In the data rows, 128 means zero.
Every row has a hidden score from 0 to 20. What is each row's score? 10 is about the middle.
[245 125 122 245  25 103 165  54 111 161]: 20
[110 131 133 108 143 149 121 128 137 108]: 15
[109 121 126 116 143 131 122 139 130 128]: 10
[107 122 129 107 146 146 117 140 125 130]: 12
[139 121 123 150 128 105 135 179 147 121]: 13
[124 128 122 123 138 120 140 132 144 122]: 10
[109 122 138 108 145 166 119 131 126 129]: 18
[113 131 138 105 142 156 116 130 126 116]: 16
[108 124 126 107 133 137 119 129 132 133]: 10
[114 127 131 113 141 131 119 142 131 130]: 10
[111 141 133 107 149 142 121 130 131 112]: 12
[113 130 126 117 140 135 131 140 144 118]: 13
[111 127 142 107 144 164 122 130 129 120]: 19
[109 126 126 114 139 125 122 131 129 130]: 7
[110 120 142 113 138 136 127 134 117 133]: 12
[145 107 122 147 116 109 129 133 107 145]: 8
[117 190 151 109 113 205 114  81 112  39]: 20
[161 124 119 176 125 107 134 147 151 133]: 13
[188 103 126 178  63 106 148  76  81 179]: 10
[138 128 113 148 144 106 136 153 146 117]: 9
[123 132 120 128 139 109 131 143 142 126]: 6
[125 135 126 133 139 105 124 132 138 124]: 5
[127 128 114 130 143 108 120 141 139 128]: 4
[117 125 135 108 146 145 116 128 132 114]: 13
[128 129 124 149 134 111 134 155 146 117]: 12
[142 128 117 139 129 106 134 155 140 135]: 9
[113 133 129 113 147 129 124 135 133 122]: 9
[135 123 127 141 131 127 155 142 145 121]: 17
[122 139 116 127 138 109 122 129 130 130]: 3
[117 128 121 118 140 116 124 138 136 129]: 6
[108 116 131 107 137 154 115 129 128 143]: 14
[142 125 125 158 126 109 138 183 148 122]: 15
[110 119 139 104 143 164 113 134 131 129]: 18
[110 138 130 115 134 156 127 127 142 101]: 18
[210 118 124 218  77 108 151 114 112 158]: 19
[116 141 149 103 132 183 117 121 128  95]: 20
[186 108 127 175  77 106 150  90  98 175]: 11
[166 111 121 164  94 105 138 110 104 160]: 8
[125 128 126 119 133 112 127 134 125 132]: 5
[144 106 120 146 118 112 131 131  92 155]: 7
[125 139 118 127 138 106 119 119 138 130]: 2
[196 130 118 196  83 104 179 100 129 138]: 18
[118 132 124 116 137 117 122 123 131 136]: 4
[110 123 134 114 139 137 118 130 134 131]: 11
[118 183 157 107 108 216 115  81 116  54]: 20
[112 141 148 104 131 186 121 122 125 104]: 20
[121 133 117 121 144 106 121 131 140 127]: 2
[103 129 135 107 135 139 118 135 128 131]: 11
[111 125 131 110 147 139 122 145 146 126]: 13
[139  97 134 130 121 131 131 125  74 164]: 11
[141 117 121 156 125 106 135 182 151 122]: 14
[210  89 127 194  25 104 149  44  59 199]: 10
[128 140 117 130 137 104 127 136 140 124]: 4
[196 132 120 202  53 107 222 122 165 160]: 20
[128 131 122 129 138 102 122 131 139 126]: 3
[116 130 125 118 134 121 122 129 125 132]: 6
[111 159 147 108 132 194 119 100 122  74]: 20
[154 136 126 157 122 108 153 138 145 110]: 14
[140 181 120 139 111 109 129  99 131  92]: 6
[148 150 128 161 106 127 169 114 134  86]: 20
[115 119 125 114 131 126 123 136 129 136]: 8
[110 117 131 111 141 142 120 138 129 131]: 13
[116 126 131 113 135 133 120 126 126 130]: 9
[128 138 123 124 135 105 122 120 148 123]: 3
[111 126 127 114 147 140 120 138 147 121]: 13
[172 124 117 174 108 107 161 111 137 140]: 14
[115 132 130 112 145 125 121 129 138 128]: 7
[109 116 135 106 137 142 126 143 139 133]: 14
[117 173 159 106 113 221 115  78 111  55]: 20
[108 126 142 107 143 166 120 131 119 128]: 18
[124 126 119 128 144 106 126 142 143 130]: 5
[106 115 128 108 142 138 121 131 117 136]: 9
[114 129 128 110 136 137 121 140 132 136]: 11
[115 128 121 121 143 121 123 138 135 128]: 7
[130 131 120 130 143 104 131 154 149 123]: 7
[116 129 123 117 136 127 125 145 143 128]: 10
[138 121 126 147 142 106 127 145 148 127]: 9
[126 132 122 124 146 108 128 150 144 122]: 6
[114 123 128 111 141 133 119 137 136 133]: 10
[174 117 119 173 107 107 161 116 140 140]: 15
[174 114 123 165  90 107 144 104 112 154]: 11
[107 123 129 111 143 139 115 130 121 134]: 9
[164 129 119 169 122 107 151 118 142 134]: 12
[195  85 129 179  30 108 152  49  39 199]: 9
[124 133 125 123 136 106 120 124 137 127]: 3
[111 127 128 111 140 137 125 142 146 130]: 12
[122 138 117 121 137 114 122 119 134 126]: 4
[125 134 119 129 138 105 126 129 147 126]: 4
[110 123 143 111 148 161 120 136 127 120]: 18
[173 125 120 188 118 103 157 141 156 132]: 16
[112 125 132 107 132 133 118 129 131 133]: 9
[113 127 130 114 142 138 121 138 125 130]: 11
[106 113 142 110 146 162 118 130 121 129]: 17
[113 136 134 110 139 144 130 137 145 114]: 15
[113 126 130 116 140 137 120 133 138 132]: 11
[134 133 120 139 143 102 139 151 148 122]: 8
[132 124 118 138 136 107 127 142 141 139]: 6
[158 130 116 160 123 109 150 139 141 128]: 13
[111 126 132 112 148 132 120 137 133 126]: 10
[111 130 129 112 143 138 122 137 138 125]: 12
[114 128 130 112 139 135 112 146 130 132]: 10
[114 159 147 109 127 195 119 101 118  71]: 20
[109 117 135 108 150 145 115 139 128 131]: 12
[109 117 132 106 151 156 113 129 127 124]: 14
[111 123 130 112 142 136 120 130 119 135]: 9
[128 138 122 121 141 104 123 125 135 130]: 2
[120 126 123 126 143 118 123 150 142 126]: 9
[116 124 128 117 131 117 122 133 124 139]: 6
[115 128 132 114 137 135 118 136 131 132]: 11
[139 128 123 151 131 109 148 149 145 114]: 13
[121 138 123 119 133 108 130 124 137 120]: 4
[113 127 126 109 129 143 133 139 137 120]: 15
[120 126 124 127 133 115 136 149 147 128]: 10
[167 116 121 164 100 106 142 111 111 164]: 9
[112 123 133 111 146 143 115 131 125 127]: 12
[123 133 123 116 134 114 119 126 136 125]: 5
[122 115 120 120 135 116 124 137 121 139]: 6
[118 119 129 118 143 127 118 138 128 133]: 9
[181 125 121 181  93 105 148 102 136 139]: 13
[125 136 121 123 141 108 123 136 150 123]: 5
[112 126 128 112 142 136 122 138 134 130]: 11
[115 131 130 120 142 120 122 140 147 132]: 8
[108 118 133 105 131 146 118 132 111 142]: 12
[107 120 134 111 132 144 116 133 122 140]: 12
[123 118 126 121 134 114 120 137 120 140]: 5
[111 132 142 105 145 159 116 135 128 119]: 17
[124 131 119 127 140 109 131 148 143 121]: 7
[112 127 132 113 142 140 122 138 126 129]: 12
[162 130 121 166 115 105 138 116 130 141]: 9
[111 121 126 115 148 134 128 145 147 127]: 12
[127 128 126 130 152 108 128 152 136 119]: 7
[114 132 130 116 134 125 123 128 130 132]: 8
[119 157 132 121 140 110 122 118 135 104]: 4
[131 117 122 127 134 103 127 136 100 141]: 3
[122 125 126 120 131 113 121 134 123 134]: 5
[154 115 119 152 114 107 135 131 110 151]: 8
[112 132 126 115 135 139 121 134 138 133]: 11
[121 116 118 122 142 113 119 141 130 142]: 4
[123 136 123 127 136 106 123 120 135 130]: 3
[124 140 117 126 141 104 122 122 136 122]: 2
[119 134 126 119 130 112 122 119 124 130]: 3
[132 141 118 128 136 109 130 126 139 107]: 6
[126 138 128 121 134 114 118 132 142 119]: 6
[109 129 137 112 146 135 116 136 123 132]: 9
[123 135 121 134 139 108 122 133 137 128]: 4
[119 129 128 118 132 116 116 124 125 130]: 5
[108 123 123 113 137 132 118 141 133 132]: 9
[114 127 134 111 142 134 123 133 130 130]: 10
[107 111 136 108 148 155 117 139 121 128]: 16
[173 123 124 172 104 103 161 115 136 144]: 13
[126 143 122 123 134 105 114 119 141 114]: 2
[117 125 127 115 137 128 119 138 131 132]: 9
[113 119 129 110 144 132 115 139 118 137]: 8
[126 132 121 129 144 109 127 156 150 123]: 8
[123 194 152 110 114 212 124  78 118  36]: 20
[112 123 129 110 134 136 124 135 136 131]: 11
[108 127 128 115 135 135 126 141 134 132]: 11
[117 118 139 108 136 140 125 124 114 129]: 12
[150 127 124 166 138 105 135 154 155 122]: 12
[129 122 120 130 134 109 135 153 150 125]: 9
[169 125 115 170 105 109 153 107 134 144]: 12
[109 136 135 109 147 159 116 132 134 104]: 17
